0: [95, 66, 90, 101, 159, 141, 135, 111, 54, 138, 108, 93, 139, 141, 148]
1: [176, 96, 51, 114, 111, 151, 161, 126, 122, 168, 148, 128, 110, 137, 180]
2: [142, 97, 107, 108, 114, 95, 149, 122, 40, 161, 162, 105, 160, 119, 94]
3: [164, 165, 164, 153, 126, 189, 124, 116, 116, 164, 85, 85, 132, 178, 107]
4: [211, 166, 129, 126, 112, 141, 118, 144, 130, 151, 129, 69, 93, 168, 107]
5: [161, 171, 116, 50, 124, 115, 135, 193, 106, 139, 109, 152, 158, 147, 112]
6: [195, 124, 119, 100, 131, 99, 145, 116, 111, 133, 49, 120, 136, 177, 101]
7: [149, 184, 129, 118, 161, 146, 146, 119, 59, 143, 78, 95, 114, 174, 137]
8: [146, 109, 201, 156, 138, 160, 160, 139, 124, 115, 120, 56, 125, 130, 85]
9: [98, 107, 112, 153, 170, 146, 130, 130, 89, 154, 96, 41, 127, 132, 90]
10: [104, 152, 96, 125, 176, 159, 159, 142, 99, 178, 110, 73, 96, 119, 82]
11: [106, 117, 129, 122, 98, 167, 177, 158, 125, 177, 141, 58, 98, 113, 89]
12: [90, 114, 63, 118, 118, 107, 73, 147, 145, 100, 142, 84, 86, 103, 95]
13: [92, 151, 99, 120, 131, 142, 71, 131, 176, 83, 145, 81, 86, 97, 103]
14: [111, 105, 181, 148, 174, 183, 82, 132, 148, 77, 125, 95, 118, 127, 97]
15: [88, 204, 152, 132, 143, 133, 172, 153, 113, 187, 124, 105, 125, 134, 92]
16: [74, 191, 128, 113, 133, 128, 176, 162, 128, 193, 144, 102, 132, 139, 103]
17: [119, 128, 83, 123, 123, 158, 194, 169, 105, 178, 176, 110, 95, 133, 104]
18: [51, 90, 134, 95, 167, 150, 112, 103, 71, 120, 154, 114, 144, 148, 148]
19: [103, 100, 64, 112, 109, 155, 133, 144, 60, 125, 139, 162, 134, 159, 178]
20: [157, 163, 114, 155, 145, 152, 130, 109, 158, 148, 186, 119, 187, 172, 175]

[168, 131, 90, 125, 113, 116, 150, 169, 166, 189, 173, 139, 78, 134, 95] 17 1 4
[116, 150, 116, 87, 91, 170, 181, 165, 161, 161, 139, 78, 111, 151, 92] 11 17 16
[112, 127, 226, 119, 133, 170, 85, 140, 154, 125, 121, 100, 101, 150, 137] 14 8 3
[162, 172, 122, 154, 145, 161, 141, 111, 173, 163, 179, 120, 172, 169, 165] 20 3 4
[113, 72, 123, 104, 97, 104, 178, 159, 114, 190, 134, 81, 103, 128, 104] 11 17 2
[86, 127, 211, 128, 130, 151, 171, 167, 164, 114, 100, 138, 108, 124, 95] 8 14 15
[104, 60, 64, 119, 128, 103, 115, 122, 59, 122, 111, 104, 136, 147, 141] 0 19 2
[174, 137, 119, 134, 119, 116, 125, 142, 224, 178, 158, 140, 117, 134, 97] 4 20 1
[104, 114, 170, 86, 89, 135, 98, 150, 95, 167, 115, 86, 65, 151, 115] 11 4 9
[174, 114, 79, 136, 110, 145, 158, 126, 158, 161, 173, 131, 126, 146, 204] 1 20 19
[114, 117, 60, 111, 148, 139, 166, 145, 101, 187, 118, 63, 118, 125, 108] 10 17 9
[131, 74, 145, 120, 168, 206, 116, 105, 88, 131, 80, 115, 141, 153, 131] 0 18 3
[108, 62, 170, 114, 120, 107, 130, 156, 126, 109, 114, 82, 69, 131, 80] 8 11 14
[140, 118, 69, 130, 101, 104, 110, 135, 55, 180, 129, 96, 162, 158, 127] 2 0 19
[139, 130, 157, 132, 123, 117, 178, 181, 175, 176, 142, 73, 104, 109, 92] 11 16 8
[158, 151, 130, 166, 154, 164, 136, 130, 198, 188, 134, 81, 146, 144, 142] 20 3 4
[151, 114, 101, 123, 153, 148, 152, 142, 109, 198, 111, 63, 110, 144, 75] 10 9 11
[159, 99, 45, 102, 141, 119, 117, 140, 113, 183, 97, 86, 131, 152, 120] 1 0 6
[193, 155, 184, 127, 136, 168, 141, 146, 142, 159, 139, 98, 170, 175, 131] 3 4 20
[104, 119, 147, 123, 126, 140, 136, 142, 138, 226, 147, 75, 91, 147, 107] 11 16 10
[156, 109, 130, 134, 169, 168, 98, 106, 100, 170, 133, 66, 172, 137, 81] 9 3 10
[87, 156, 75, 134, 124, 128, 65, 147, 120, 134, 113, 80, 134, 133, 63] 12 13 9
